K_71: 138	156	234	68	23
K_575: 108	146	92	159	117
K_375: 108	146	92	113	117
chg K_575: 108	146	91	159	117 -> 3, 92
Table of tags by key:
108 -> K_447
156 -> K_614
138 -> K_528
join K_71 1:  -> K_528

K_159: 165	122	129	91	43	71	170	105	179
K_740: 179	110	125	163	65	115	177	185	50
K_439: 139	69	163	191	41	162	61	104	54
K_273: 139	73	50	105	142	155	102	114	119
chg K_273: 139	73	50	105	143	155	102	114	119 -> 5, 142
chg K_273: 139	73	50	105	142	156	102	114	119 -> 6, 155
tags:
43 -> K_988
142 -> K_211
65 -> K_909
102 -> K_396
join K_273 5:  -> K_211
chg K_273: 139	73	50	105	142	155	102	114	118 -> 9, 119
miss K_439: 139	69	61	41	54	104	191	163 -> 162

K_498: 130	126	128	116	127	124	118	127	151	128	126	127	127	153	178	130	116	119	122	169	146	107	127	120	125	88	142	130	98	74	121	96	124	130	116	126	124	115	170
K_938: 163	129	132	115	146	113	138	128	140	130	128	127	128	142	162	130	132	123	140	70	137	93	128	133	120	164	134	103	99	176	137	147	123	122	136	128	140	142	138
K_640: 163	129	132	115	146	113	138	128	140	130	128	127	128	142	162	130	132	123	140	70	137	93	128	133	120	164	143	103	99	176	137	147	123	122	132	136	132	122	126
K_99: 139	129	130	115	150	96	144	125	127	130	128	127	126	121	114	127	163	117	60	100	126	174	128	133	120	164	143	121	108	108	126	136	123	132	123	138	133	148	147
Table of tags by key:
141 -> K_884
135 -> K_904
138 -> K_999
140 -> K_857
136 -> K_240
123 -> K_545
join K_938 35:  -> K_240
miss K_938: 123	130	147	132	70	128	113	128	162	132	123	142	122	129	93	128	142	130	115	128	138	134	99	103	176	120	140	137	164	127	140	137	136	163	140	128	146	138 -> 133
q: 139	129	130	115	150	96	144	125	127	130	128	127	126	121	114	127	163	117	60	100	126	174	128	133	120	164	143	121	108	108	126	136	123	132	123	138	133	148	147 -> K_99
miss K_498: 116	146	96	128	98	122	170	124	130	116	88	126	127	127	127	125	178	120	130	142	153	130	128	119	126	124	74	127	115	116	151	118	169	127	121	130	126	124 -> 107
chg K_640: 163	129	132	114	146	113	138	128	140	130	128	127	128	142	162	130	132	123	140	70	137	93	128	133	120	164	143	103	99	176	137	147	123	122	132	136	132	122	126 -> 4, 115
q: 130	126	128	116	127	124	118	127	151	128	126	127	127	153	178	130	116	119	122	169	146	107	127	120	125	88	142	130	98	74	121	96	124	130	116	126	124	115	170 -> K_498
chg K_498: 130	126	128	116	127	124	118	127	151	128	126	127	127	153	178	130	116	119	122	169	146	107	127	120	125	88	142	130	98	74	121	96	124	129	116	126	124	115	170 -> 34, 130

K_141: 108	182	94	122	180	104	148	137	114	151	110	114	124	73	176	128	104	76	138	134	115	113	142	75	115	130	85	167	87	125	129	77	81	68	110	128	100	159	172	107	176	55	79	169
K_542: 168	68	165	126	96	109	97	129	136	109	146	153	121	182	78	128	136	187	107	120	134	145	102	180	129	129	161	80	145	123	134	175	182	177	151	114	141	109	90	139	65	207	157	94
K_819: 174	111	140	169	113	171	168	135	113	100	95	101	137	80	170	155	169	112	107	64	168	153	116	82	124	84	75	94	65	143	136	96	114	135	172	113	127	118	128	130	170	72	52	120
K_706: 175	100	132	170	107	178	170	139	120	99	98	108	129	75	169	153	177	105	106	130	167	154	107	76	130	80	71	87	67	145	142	97	104	119	171	112	130	115	109	125	174	68	50	129
K_750: 151	64	165	134	92	115	104	134	128	102	149	145	117	183	73	122	133	187	117	115	148	136	104	178	145	122	162	85	142	128	124	177	183	177	144	117	146	108	88	144	72	204	163	93
K_582: 111	185	94	91	196	137	84	131	135	148	162	100	145	138	110	125	85	111	144	92	117	129	146	98	107	162	140	131	131	110	130	149	108	137	75	111	155	119	192	170	162	90	141	115
K_455: 81	153	121	111	101	77	174	123	113	149	103	149	110	102	152	107	110	92	138	180	106	102	129	140	130	153	129	200	141	138	94	91	140	77	118	186	54	173	98	33	109	131	173	182
K_169: 75	157	103	122	102	76	159	118	115	151	105	153	109	109	149	109	111	94	131	179	89	106	139	147	124	150	119	204	152	145	103	85	125	72	113	183	59	176	95	36	119	134	177	180
K_837: 77	154	113	84	147	89	91	122	135	153	161	150	143	183	81	110	87	147	156	122	85	96	130	174	114	169	181	150	182	110	107	158	153	141	79	133	129	128	113	132	84	186	187	130
tags:
128 -> K_970
182 -> K_795
124 -> K_294
112 -> K_907
183 -> K_878
133 -> K_96
186 -> K_378
111 -> K_83
134 -> K_500
join K_169 36:  -> K_878
chg K_169: 75	157	103	122	103	76	159	118	115	151	105	153	109	109	149	109	111	94	131	179	89	106	139	147	124	150	119	204	152	145	103	85	125	72	113	183	59	176	95	36	119	134	177	180 -> 5, 102
chg K_169: 75	157	103	122	102	76	159	118	115	151	105	153	109	109	149	109	111	94	131	179	89	106	139	147	124	150	118	204	152	145	103	85	125	72	113	183	59	176	95	36	119	134	177	180 -> 27, 119
miss K_837: 147	107	110	141	84	187	122	130	84	174	110	154	130	96	113	147	169	158	133	114	153	183	181	135	150	150	161	81	129	156	143	182	128	113	122	77	87	79	132	85	153	91	89 -> 186
chg K_706: 175	100	132	170	107	178	170	139	120	99	98	108	129	75	169	153	177	105	106	130	167	154	107	76	130	80	71	87	67	145	142	97	104	118	171	112	130	115	109	125	174	68	50	129 -> 34, 119
miss K_819: 137	143	135	64	75	170	169	130	112	140	118	120	96	116	82	72	171	113	107	113	84	169	95	52	170	124	128	153	114	100	136	174	127	135	111	101	172	94	155	80	168	168	113 -> 65

K_215: 152	107	101	117	119	159	187	87	101	75	158	102	90	123	142
K_89: 73	101	116	150	156	166	143	117	113	157	133	89	154	131	149
K_941: 131	157	114	168	107	103	152	43	100	154	147	73	139	156	180
K_553: 174	170	162	88	174	167	188	83	104	76	111	156	134	154	73
K_175: 145	104	55	125	118	76	169	158	137	149	136	117	186	144	105
K_403: 157	80	100	110	161	111	163	175	107	152	102	163	154	99	108
K_92: 127	93	82	115	126	177	186	134	151	144	195	180	138	123	177
chg K_175: 145	104	55	125	118	75	169	158	137	149	136	117	186	144	105 -> 6, 76
chg K_215: 152	107	101	117	119	159	187	87	101	75	158	102	90	124	142 -> 14, 123
miss K_89: 89	143	154	113	166	150	117	73	156	133	116	157	101	131 -> 149
miss K_215: 119	101	142	102	158	187	101	87	152	90	123	107	117	75 -> 159
chg K_89: 73	101	116	150	156	166	143	117	113	157	133	89	154	131	150 -> 15, 149

K_275: 177	164	105	142	128	126	131	147	141	135	169	148	153	117	63	152	164	141	144	186	56	143	77	167
K_198: 65	95	150	87	169	140	97	108	100	160	106	171	94	166	113	132	117	120	168	79	138	126	156	144
K_93: 177	164	105	142	128	126	131	147	141	141	169	148	153	110	141	125	161	167	74	215	126	132	119	142
miss K_275: 135	186	177	117	148	131	141	153	56	143	144	164	141	63	142	147	169	128	77	126	152	164	167 -> 105
chg K_275: 177	164	105	142	128	126	131	147	140	135	169	148	153	117	63	152	164	141	144	186	56	143	77	167 -> 9, 141
chg K_93: 177	164	105	142	128	125	131	147	141	141	169	148	153	110	141	125	161	167	74	215	126	132	119	142 -> 6, 126
miss K_198: 132	166	113	120	100	97	138	160	87	108	140	150	168	171	65	79	144	94	169	126	156	117	106 -> 95
chg K_275: 177	164	105	142	127	126	131	147	141	135	169	148	153	117	63	152	164	141	144	186	56	143	77	167 -> 5, 128

K_242: 116	125	136	80	105	116	178	168	103	93
K_761: 118	120	41	114	89	42	150	99	59	158
K_386: 68	128	136	115	84	68	213	122	90	117
K_777: 155	128	182	139	128	84	171	183	137	116
K_821: 149	79	114	125	146	150	185	150	144	61
K_309: 159	133	162	114	38	198	79	152	137	158
K_321: 126	179	153	115	198	116	171	183	178	116
K_377: 89	128	136	93	129	116	117	156	178	116
K_555: 99	149	67	160	105	107	185	156	122	162
K_588: 108	135	135	122	133	132	109	226	222	102
chg K_242: 116	125	136	80	105	115	178	168	103	93 -> 6, 116
miss K_761: 118	114	41	120	158	59	150	42	89 -> 99
miss K_588: 226	109	133	135	135	102	222	122	108 -> 132
chg K_588: 108	135	135	122	133	131	109	226	222	102 -> 6, 132
miss K_377: 116	117	116	93	89	178	136	156	129 -> 128
key -> tag
124 -> K_786
160 -> K_964
161 -> K_534
125 -> K_139
162 -> K_456
159 -> K_511
join K_555 4:  -> K_964
chg K_777: 155	128	182	139	128	84	171	182	137	116 -> 8, 183

K_804: 173	167	33	177	231	212	225	173	116	68	71	191	29	115	76	211	98	142	75	209	123	181
K_683: 32	218	170	99	107	158	58	138	73	123	66	138	67	139	29	132	46	140	182	95	148	171
K_757: 221	229	135	146	55	136	87	162	163	131	50	109	32	196	127	214	135	180	92	122	172	76
K_334: 172	172	44	38	167	89	191	38	39	205	49	97	91	36	60	182	162	225	216	86	33	125
miss K_757: 229	131	76	221	55	214	50	87	172	146	196	162	109	92	122	135	32	135	180	136	127 -> 163
miss K_804: 231	29	75	167	116	211	76	33	142	71	225	209	181	173	191	98	68	212	177	123	173 -> 115
chg K_334: 172	172	44	38	167	89	192	38	39	205	49	97	91	36	60	182	162	225	216	86	33	125 -> 7, 191
chg K_757: 221	229	135	146	55	136	87	162	163	131	49	109	32	196	127	214	135	180	92	122	172	76 -> 11, 50
chg K_334: 171	172	44	38	167	89	191	38	39	205	49	97	91	36	60	182	162	225	216	86	33	125 -> 1, 172
miss K_804: 123	33	225	177	173	211	71	181	167	209	231	29	98	173	142	115	68	116	191	75	212 -> 76

K_367: 136	170	150	184	108	115	122	122	126	176	146	156	150	110	127	144	149	135	170	130	148	165	117	159	85	149	135	120	178	161	83	153	71	101	159	125	136	109	115	136	77	159	150	135	135	64	87	107	157	151	107	154	118	167	151	105
K_728: 150	131	113	133	131	81	113	144	136	139	57	59	153	164	153	135	139	128	84	175	121	149	113	173	127	81	147	120	207	89	113	109	133	141	84	125	56	136	102	185	151	105	135	101	167	100	139	135	112	124	160	154	171	146	155	134
K_23: 117	157	132	113	153	104	141	155	126	176	110	132	150	164	133	127	168	120	155	85	66	110	138	145	106	138	123	113	150	113	133	98	175	131	184	145	136	69	90	136	140	105	150	90	114	113	124	97	144	124	107	114	118	114	148	144
K_806: 104	118	113	133	153	126	94	155	61	167	75	95	134	74	127	161	130	104	141	206	80	118	134	145	106	104	77	74	121	149	133	120	196	111	134	145	136	136	65	148	151	159	99	90	114	174	124	135	144	117	147	114	91	146	144	173
K_971: 110	196	150	174	85	104	113	112	126	139	128	120	150	218	159	127	168	112	155	175	94	141	134	131	127	126	147	105	93	185	143	131	133	131	146	135	136	109	127	136	151	173	114	124	93	100	139	126	118	117	94	114	197	156	141	114
K_234: 136	170	150	184	108	115	122	122	126	176	146	156	150	110	127	144	149	135	170	130	148	165	117	159	85	149	135	120	178	161	83	153	71	101	159	125	136	109	115	136	77	159	150	170	103	88	132	164	92	138	121	146	131	167	144	105
K_824: 117	105	113	174	108	149	150	177	147	176	182	144	156	128	120	127	130	151	141	130	135	133	146	145	85	104	112	97	150	137	133	131	71	131	159	94	124	109	90	100	119	132	121	113	93	100	139	155	118	117	121	130	144	114	148	134
K_3: 130	144	86	143	176	115	150	112	126	120	75	120	150	128	146	84	139	112	112	115	148	110	130	76	117	81	158	89	121	137	103	120	92	161	171	135	124	189	140	136	151	92	106	135	146	88	109	126	92	158	186	130	131	103	144	134
K_601: 110	196	86	153	131	115	122	188	158	130	146	156	158	146	120	118	102	143	98	130	148	110	130	159	138	138	147	128	121	149	93	109	154	101	121	104	113	109	152	100	140	119	121	90	103	113	139	145	118	145	134	162	144	103	144	105
miss K_3: 139	130	128	84	120	130	121	176	89	103	112	106	109	150	146	148	130	135	135	86	143	124	171	144	115	92	126	120	161	76	81	134	88	146	112	158	144	131	115	158	151	112	150	92	126	189	75	120	136	110	103	117	186	140	92 -> 137
chg K_3: 130	144	86	143	176	115	150	112	126	120	75	120	150	128	146	84	139	112	112	115	148	110	130	76	117	81	158	89	121	137	103	120	92	161	171	135	124	189	140	136	151	92	106	136	146	88	109	126	92	158	186	130	131	103	144	134 -> 44, 135
miss K_3: 137	112	117	135	130	146	76	130	103	110	88	120	84	126	126	139	143	130	171	124	81	103	121	109	86	176	115	92	144	75	148	146	134	115	140	89	144	131	150	158	161	106	128	120	112	92	120	150	186	189	92	112	135	136	158 -> 151

K_895: 109	124	123	161	119	103	93	40	110	117	112	110	126	155	160	107	179	165	114	91	106	110	140	127	155	176	189	121	163	176	117	131	84	141	169	138	142	79	111	110	89	137	134
K_936: 128	123	123	135	162	91	105	95	109	102	125	141	130	155	122	116	189	144	94	102	79	126	144	114	177	153	154	132	134	154	122	137	106	146	160	132	149	98	110	99	120	133	129
K_54: 121	131	132	132	151	106	115	94	117	79	130	129	131	169	131	112	171	132	107	92	89	120	139	113	185	174	153	106	151	156	121	140	79	139	150	125	153	88	94	124	116	130	129
K_85: 149	124	158	176	119	94	90	99	104	111	159	144	98	174	111	111	178	169	47	137	33	83	148	139	167	165	208	89	155	166	157	128	124	147	163	176	205	106	59	76	102	137	135
K_430: 149	124	158	176	119	94	115	99	104	111	159	144	98	174	111	111	178	169	124	137	33	83	148	139	90	165	208	89	155	166	157	128	124	147	163	176	205	106	59	76	102	137	135
K_538: 149	124	158	176	119	94	115	99	104	111	159	144	98	174	111	111	178	169	47	137	33	83	148	139	167	165	208	89	155	166	157	128	124	147	163	176	205	106	59	76	162	159	137
K_280: 149	124	158	176	119	94	115	99	104	111	159	144	98	174	111	111	178	169	47	137	33	83	148	139	167	165	208	89	155	166	157	128	124	147	163	176	205	106	59	76	102	137	135
K_66: 99	111	78	132	73	93	137	131	115	95	156	161	127	124	131	130	123	103	94	140	120	155	122	136	171	140	88	114	114	149	98	163	144	170	100	121	100	174	138	96	157	128	121
K_646: 111	111	163	117	153	71	68	91	158	90	124	96	148	115	102	116	205	101	96	78	58	88	120	122	166	193	168	116	150	153	140	105	88	149	144	140	162	105	68	137	101	131	131
chg K_85: 149	124	158	176	118	94	90	99	104	111	159	144	98	174	111	111	178	169	47	137	33	83	148	139	167	165	208	89	155	166	157	128	124	147	163	176	205	106	59	76	102	137	135 -> 5, 119
miss K_430: 106	119	139	205	158	174	176	135	83	137	124	102	155	124	165	149	148	111	166	137	111	169	90	163	111	99	124	76	94	115	98	147	176	157	208	159	144	33	59	128	178	104 -> 89
chg K_538: 149	124	158	176	119	94	115	99	103	111	159	144	98	174	111	111	178	169	47	137	33	83	148	139	167	165	208	89	155	166	157	128	124	147	163	176	205	106	59	76	162	159	137 -> 9, 104

K_661: 146	190	239	178	118
K_571: 127	128	127	127	129
K_21: 129	127	128	128	128
K_435: 126	125	125	126	130
K_870: 123	127	125	123	131
K_602: 126	127	125	126	130
tags:
127 -> K_212
129 -> K_585
128 -> K_259
join K_21 2:  -> K_212
chg K_602: 126	126	125	126	130 -> 2, 127
chg K_870: 123	127	125	123	130 -> 5, 131

K_658: 124	107	119	220	79	128	109	119	152	101	111	144	142	145	126	108	145	102	86	120	164	172	117	127	123	160	146	74	106	146	113	99	175	122	127	148	145	106	146	105	128	156	173	177	128	117	166
K_464: 112	115	138	88	105	143	109	141	106	129	136	150	209	139	164	131	84	152	108	131	120	124	135	96	119	46	182	103	115	101	127	149	178	157	130	139	96	111	98	107	149	132	102	121	122	183	123
K_194: 177	136	160	106	123	175	123	166	87	97	146	131	94	142	169	142	123	162	100	118	56	110	124	117	120	146	149	103	97	141	115	121	123	155	115	67	116	139	141	118	135	130	82	164	88	136	137
K_267: 124	107	119	220	79	128	109	119	152	101	111	144	142	127	126	108	145	102	86	120	164	172	117	127	98	160	146	74	106	146	113	99	175	122	127	148	145	106	146	105	128	156	173	177	128	117	166
K_958: 111	135	120	93	162	173	111	170	118	142	103	97	130	170	140	70	158	173	155	111	206	95	151	129	116	131	103	91	121	141	166	186	133	97	125	101	112	136	115	129	131	136	147	144	103	132	117
K_908: 153	141	127	107	152	109	174	199	135	132	118	127	154	156	114	105	143	182	135	105	162	136	105	102	131	111	111	169	162	92	87	117	104	137	58	135	73	111	125	139	104	85	131	130	171	111	139
K_523: 135	94	150	121	89	176	123	136	124	143	151	112	95	130	150	82	130	149	125	140	112	83	91	145	167	150	100	146	129	123	141	102	79	129	158	84	188	120	134	154	67	107	118	119	170	135	145
Table of tags by key:
123 -> K_246
105 -> K_497
89 -> K_423
join K_464 5:  -> K_497
chg K_267: 124	107	119	220	79	128	109	119	152	101	111	144	142	127	126	108	145	102	86	120	164	172	117	127	98	160	146	74	106	146	113	99	175	122	127	148	145	106	146	105	127	156	173	177	128	117	166 -> 41, 128
miss K_908: 130	135	143	109	182	141	162	111	174	105	199	118	87	117	162	73	135	111	111	85	169	102	156	114	153	137	105	127	111	131	107	139	127	125	104	104	105	92	139	132	136	58	135	131	154	171 -> 152
miss K_908: 111	162	182	132	85	143	174	118	131	199	111	102	125	141	139	111	169	105	58	152	139	135	136	127	105	135	104	114	137	131	109	92	104	130	117	105	87	156	154	162	127	153	107	135	171	111 -> 73
q: 124	107	119	220	79	128	109	119	152	101	111	144	142	127	126	108	145	102	86	120	164	172	117	127	98	160	146	74	106	146	113	99	175	122	127	148	145	106	146	105	128	156	173	177	128	117	166 -> K_267
q: 177	136	160	106	123	175	123	166	87	97	146	131	94	142	169	142	123	162	100	118	56	110	124	117	120	146	149	103	97	141	115	121	123	155	115	67	116	139	141	118	135	130	82	164	88	136	137 -> K_194

